Small tables with named rows and columns. After each table, cells are looked up by row and column.

derafo:
,nimi,kuz,nuz,kosugos,dok
fanozem,73,-343,2,-325,-28
geme,274,-218,-89,-237,38
tef,-655,-371,334,-188,-414
nusuvi,808,413,-307,289,330
fub,-195,-480,122,-408,-147
vamimoz,645,462,-210,352,442
luza,-229,-45,138,68,-331
furize,-86,-124,100,-83,44
resip,-371,-587,196,-475,-259
misipal,584,590,-186,509,319

misipal, nimi => 584
nusuvi, kosugos => 289
nusuvi, nimi => 808
resip, kuz => -587
geme, nimi => 274
luza, nimi => -229
furize, kuz => -124

mano =
|  | zaz | paf |
|---|---|---|
| bamagek | 68 | 87 |
| garu | 83 | 87 |
| ref | 65 | 64 |
| tefofe | 55 | 23 |
| kosabid | 49 | 51 |
| fepanod | 66 | 73 |
| nuf | 63 | 68 |
| tipu | 70 | 98 |
| lir | 62 | 71 |

nuf, paf -> 68
bamagek, paf -> 87
bamagek, zaz -> 68
garu, zaz -> 83
ref, zaz -> 65
lir, paf -> 71
tefofe, paf -> 23
garu, paf -> 87
tefofe, zaz -> 55
tipu, zaz -> 70
lir, zaz -> 62
kosabid, paf -> 51
nuf, zaz -> 63
ref, paf -> 64
fepanod, paf -> 73
kosabid, zaz -> 49
Row with the largest zaz: garu

lun
columns: suvak, fimigig, netupit, nekoma, danet, rel, vuvonof, vut
dil: [127, 111, 119, 150, 163, 144, 136, 158]
pekid: [150, 131, 134, 149, 200, 129, 40, 131]
gude: [136, 133, 137, 138, 158, 135, 103, 134]
ser: [115, 150, 152, 140, 85, 146, 197, 142]
fisa: [153, 133, 129, 120, 139, 132, 142, 131]
rira: [192, 154, 139, 82, 98, 119, 181, 104]
pibeno: [118, 136, 140, 148, 154, 140, 104, 138]
bagi: [160, 125, 124, 113, 162, 129, 116, 126]

vut of ser = 142
vuvonof of gude = 103
vuvonof of ser = 197
vuvonof of dil = 136
nekoma of pekid = 149
vut of fisa = 131
fimigig of gude = 133
vut of rira = 104
danet of ser = 85
netupit of fisa = 129
netupit of pekid = 134
nekoma of ser = 140
danet of dil = 163
rel of gude = 135
nekoma of rira = 82
rel of fisa = 132
rel of pekid = 129

dopo:
         nutidif  tum  kegug  rikid  vavogu  lumete  levat
lud           39   47     53     55      54      48     49
rinab         38   47     52     55      66      53     49
doki          38   47     71     55      44      66     39
votim         54   57     52     55      54      48     49
zaveri        54   58     52     53      54      48     49
fum           38   47     67     55      53      71     22
nilop         35   47     52     55      62      45     49
kodor         45   54     76     44      53      75     53
nitaz         41   50     77     38      54      75     46
fuv           38   47     70     37      54      63     31
tifa          38   47     50     51      64      48     52
borafid       38   47     50     53      72      48     49
poda          38   47     52     55      53      48     53

lumete of borafid: 48
kegug of kodor: 76
levat of doki: 39
tum of poda: 47
rikid of fuv: 37
kegug of lud: 53

kor:
cols = rigapap, zukog, lik, dos, reso, loza
rop: [77, 46, 58, 49, 13, 32]
peme: [90, 36, 61, 71, 27, 42]
taf: [69, 19, 66, 60, 25, 29]

lik of rop: 58
rigapap of rop: 77
lik of peme: 61
zukog of peme: 36
rigapap of taf: 69
loza of peme: 42
lik of taf: 66
rigapap of peme: 90
zukog of taf: 19
reso of taf: 25
loza of taf: 29
reso of rop: 13
zukog of rop: 46

lere:
        tumudag  semoli  mek
fut         200      43  196
kif          32     148   38
nogovo       70     191   83
dotak        86     174   91
nozu         14      29  231

dotak, tumudag -> 86
nozu, semoli -> 29
fut, mek -> 196
nogovo, mek -> 83
nogovo, tumudag -> 70
kif, mek -> 38
fut, tumudag -> 200
kif, semoli -> 148
dotak, mek -> 91
fut, semoli -> 43
nozu, tumudag -> 14
kif, tumudag -> 32
nozu, mek -> 231
dotak, semoli -> 174
nogovo, semoli -> 191
Row with the largest tumudag: fut

